Each named move below is a turn or a mirror, shown by a few rows before and after it. Which moves, in which order, take the first row of each later pair to the second? The first pair is answered.
z_377 (before |-> after):
[-1.42 -1.63  2.84 -0.57 -1.04  1.42  1.34  0.95 -2.01  0.35 -0.48 -0.51
  2.24  0.21  2.56 -0.82 -0.22] |-> [-1.43 -1.46  2.93 -0.31 -1.18  1.31  1.59  0.73 -2.14  0.30 -0.42 -0.27
  1.82  0.01  2.70 -0.83 -0.44]
[ 0.37 -0.50 -0.64  0.33  0.09  1.17  1.17  0.41  0.87 -0.04 -0.41  0.78
  1.56  0.25  0.95  1.23  0.25] |-> [-0.47 -0.76 -0.34  1.27 -0.08  0.93  0.98 -0.11  1.27 -0.41  0.10  1.16
  1.33 -0.07  1.15  0.86  0.41]
[-0.32  0.11  0.02 -2.58  1.82  1.07 -0.03  0.39  0.94  2.87 -0.17 -1.13
  2.50  0.03  1.01 -0.74  1.32] |-> [-2.03 -0.23  2.30  0.41  0.69 -0.68 -0.34 -0.87  2.40  1.79  1.05 -0.30
  1.61 -1.44  1.76 -1.22  1.86]
[ 0.92 -0.56  0.37  1.26 -0.40  1.92 -0.08 -0.81 -0.77  1.72 -1.21  1.24
 -0.51 -0.02 -0.35 -1.56  0.74] |-> [ 0.87 -0.53  0.61  1.34 -0.55  1.91 -0.18 -0.92 -0.63  1.74 -1.04  1.24
 -0.50 -0.01 -0.28 -1.72  0.57]
z_985 (before |-> after):
[ 0.31 -0.46  2.17  2.35  1.42 -1.13  0.77  3.00  0.15  0.52  0.47  0.79
 -0.20  2.15 -0.43 -0.87  0.13] |-> [ 0.30 -0.39  1.96  2.73  1.46 -1.03  0.62  2.75  0.05  0.29  0.26  0.78
 -0.31  2.07 -0.65 -0.86 -0.30]
[-0.12 -0.38  0.19  3.82 -0.76 -0.65 -1.19 -2.09  0.16  0.02 -0.05  0.84
 -1.21 -0.67 -0.88 -1.14 -0.29] |-> [-0.08 -1.77  1.06  0.65 -0.14  0.96  1.51 -0.52  1.33  1.17  0.03  1.16
  2.99 -0.06  1.84 -1.47  0.48]
[ 1.01  0.66 -3.17  0.43 -0.27  1.60  0.42  1.14 -0.06  1.16  0.13 -0.88
  0.38  0.41  0.83  0.39 -0.49] |-> [ 0.90  0.82 -3.34  1.19 -0.33  1.54 -0.01  0.59 -0.22  0.91  0.15 -1.14
 -0.25  0.45  0.15  0.20 -0.60]
z_623 (before |-> after):
[ 1.18  1.42 -2.10 -2.37 -1.07  1.74 -0.56  2.77 -0.08  0.47 -0.57  0.31
 -0.75  0.32 -0.31 -0.75  0.13] |-> [ 1.32  1.28 -2.08 -0.03 -1.97  1.90 -0.94  1.60  0.09  0.62 -0.90  1.21
 -1.78 -0.25 -0.88 -1.71  0.43]
[ 0.05  0.13  0.07  1.44 -1.19 -0.42 -0.62 -1.36 -0.61 -0.13 -0.29 -0.04
 -1.63 -0.48 -0.88  0.03 -0.15] |-> [-0.37  0.50  0.00 -2.02 -0.02 -0.85  0.22  0.18 -0.70 -0.27  0.59 -1.32
 -0.12  0.31  0.16  1.34 -0.59]
[-0.10 -1.94  1.54 -0.43  0.82  1.60  2.07  0.71  0.80  1.87 -1.67  1.13
  3.41  0.49  0.91 -0.80 -0.06] |-> [-0.14 -2.03  1.83  1.26  0.08  1.84  1.73  0.19  0.62  2.26 -1.75  2.01
  2.58  0.10  0.44 -1.51  0.02]
[ 1.17 -0.83 -1.29 -0.46  1.42  0.28  0.12  1.19 -0.32 -0.98 -0.67 -1.73
 -0.86  1.41 -2.45  0.90 -0.11] |-> [ 1.41 -0.98 -1.13  1.11  1.11  0.76 -0.31  0.57 -0.40 -0.94 -0.71 -1.31
 -1.51  0.92 -2.59  0.27  0.08]
z_709 (before |-> after):
[ 0.86 -1.10 -0.57  0.75  0.38  2.36  0.52  0.53 -0.26  1.14 -1.35  1.79
  0.91  0.03  0.17 -1.30  1.14] |-> [-0.20 -1.54  0.80  1.50  0.03  1.46  0.73 -0.14  0.38  0.46 -0.64  2.53
  1.45 -0.44  0.85 -1.08  1.50]
[-1.50  2.03 -0.37 -3.13  0.43 -2.31 -1.29  1.68  0.79 -2.07  2.08 -2.49
  0.04  0.30  2.06  2.51 -2.59] |-> [-0.42  2.07 -1.75 -4.33  0.91 -1.07 -1.20  1.99 -0.60 -1.27  1.16 -2.91
 -0.19  0.88  1.01  2.55 -2.49]
[-0.94  1.12  1.46 -2.77 -0.88 -2.44 -0.91  1.01  0.83 -1.40  1.10 -1.15
  0.50  0.33  0.09  1.80  0.41] |-> [-0.32  1.49  0.16 -3.58 -0.58 -2.05 -0.99  1.07  0.02 -0.92  0.41 -1.45
 -0.20  0.78 -0.74  1.85  0.29]
Now pairs of rows:
(2 to 3 moves a pair)
[-1.62  1.45 -0.63 -0.10 -0.56 -2.07 -1.53 -0.94 -1.19 -0.87  1.99 -1.75
 -1.03 -0.22 -0.16  1.73 -0.73] |-> [-1.89 -0.29  1.02  3.12 -1.50 -1.06 -1.07 -1.61  0.18 -0.49  1.64  0.43
  0.07 -1.42  0.94 -0.50  0.17]
z_985, z_377, z_623
[ 0.71  0.79 -2.10 -2.63  1.73  1.21 -0.18  0.73 -1.02 -0.18 -0.45 -1.64
 -0.45  0.76 -1.21  1.13 -1.11] |-> [ 0.08  0.81 -1.71 -2.91  1.58  0.49 -0.14  0.97 -0.52 -0.59  0.11 -1.73
 -0.08  0.79 -0.73  1.45 -1.32]
z_623, z_377, z_623
[-1.31 -1.29  1.55 -2.27  1.69  1.30  2.99  0.89 -0.73  0.39  1.48  1.44
  0.81 -1.07  0.96  0.89  0.55] |-> [-1.87 -0.06  1.76  1.39  0.46 -0.46  0.51 -0.88 -1.13 -0.56  1.92  1.27
 -3.05 -1.81 -1.23  0.81 -0.22]
z_377, z_985
[ 0.26 -1.53  0.14 -0.94  0.38  0.02  0.86 -0.28  1.45  0.38  0.56  0.83
  3.08  0.96  0.82  0.47  0.13] |-> [ 0.87 -0.01 -1.07  1.69 -0.16 -0.73 -1.39 -1.77 -0.19  0.01  0.23  0.31
 -1.41  0.75 -2.12  0.56 -0.72]
z_985, z_709
[-1.01  0.06  2.07  1.82 -1.80 -0.89  0.57 -0.69  3.22 -1.53  1.07  0.85
  2.80 -0.54  2.58 -0.60 -0.99] |-> [ 2.96  0.46 -2.24  2.40 -1.54  2.59 -0.76 -1.23 -0.04  1.01 -2.11  0.56
 -0.44  0.62 -1.40 -1.84 -1.35]
z_985, z_377, z_623
[ 2.29  1.12 -3.77 -2.97  1.46  0.78 -1.20  0.65 -2.78  1.22 -1.50 -2.28
 -1.24  1.83 -3.00  1.65 -1.04] |-> [ 1.63 -0.44 -1.32  4.96 -0.80  0.88 -2.43 -2.68 -1.43  1.12 -1.19  1.11
 -2.84 -0.86 -3.21 -1.76 -0.39]
z_985, z_623, z_377
[ 0.91  1.23 -1.01  1.21 -0.04 -0.39 -1.44 -1.92 -1.30  0.61 -0.95 -0.80
 -2.99 -0.16 -4.18 -0.78 -1.44] |-> [-0.30  0.72  0.34  2.45 -0.72 -1.40 -1.48 -2.23 -0.50 -0.26 -0.08 -0.22
 -2.95 -0.71 -3.39 -1.35 -1.18]
z_985, z_709, z_985
[-2.40  2.55  1.64 -0.83  0.07 -1.82 -0.37  0.50 -0.61 -1.70  2.28 -3.37
 -1.70 -0.52 -0.45  3.06 -0.09] |-> [-1.28  1.97  1.46  3.40 -1.15 -0.32 -1.60 -1.51 -1.22 -0.66  1.09 -1.81
 -3.81 -1.41 -2.34  0.99  0.03]
z_377, z_623
[ 1.74  0.49 -2.31 -1.64  0.71  1.71  0.91  0.81 -0.61  0.80 -0.96 -0.41
  1.32  1.68  1.41 -1.11  0.11] |-> [ 1.35  1.65 -2.92 -1.32  0.71  0.81 -0.61  0.35 -1.28 -0.22 -0.94 -1.54
 -1.10  1.67 -0.33 -0.26 -0.49]
z_985, z_623
[ 0.17 -1.57  0.58  1.07  0.18  0.42  0.57  1.35 -0.62 -0.41  0.21  0.73
 -0.35  0.96  0.24 -0.43  1.87] |-> [-0.23 -0.75  0.16 -0.27  0.87 -0.54  0.21  1.77 -0.94 -1.16  0.49 -0.45
 -0.80  1.42 -0.19  0.63  1.29]
z_623, z_985, z_623
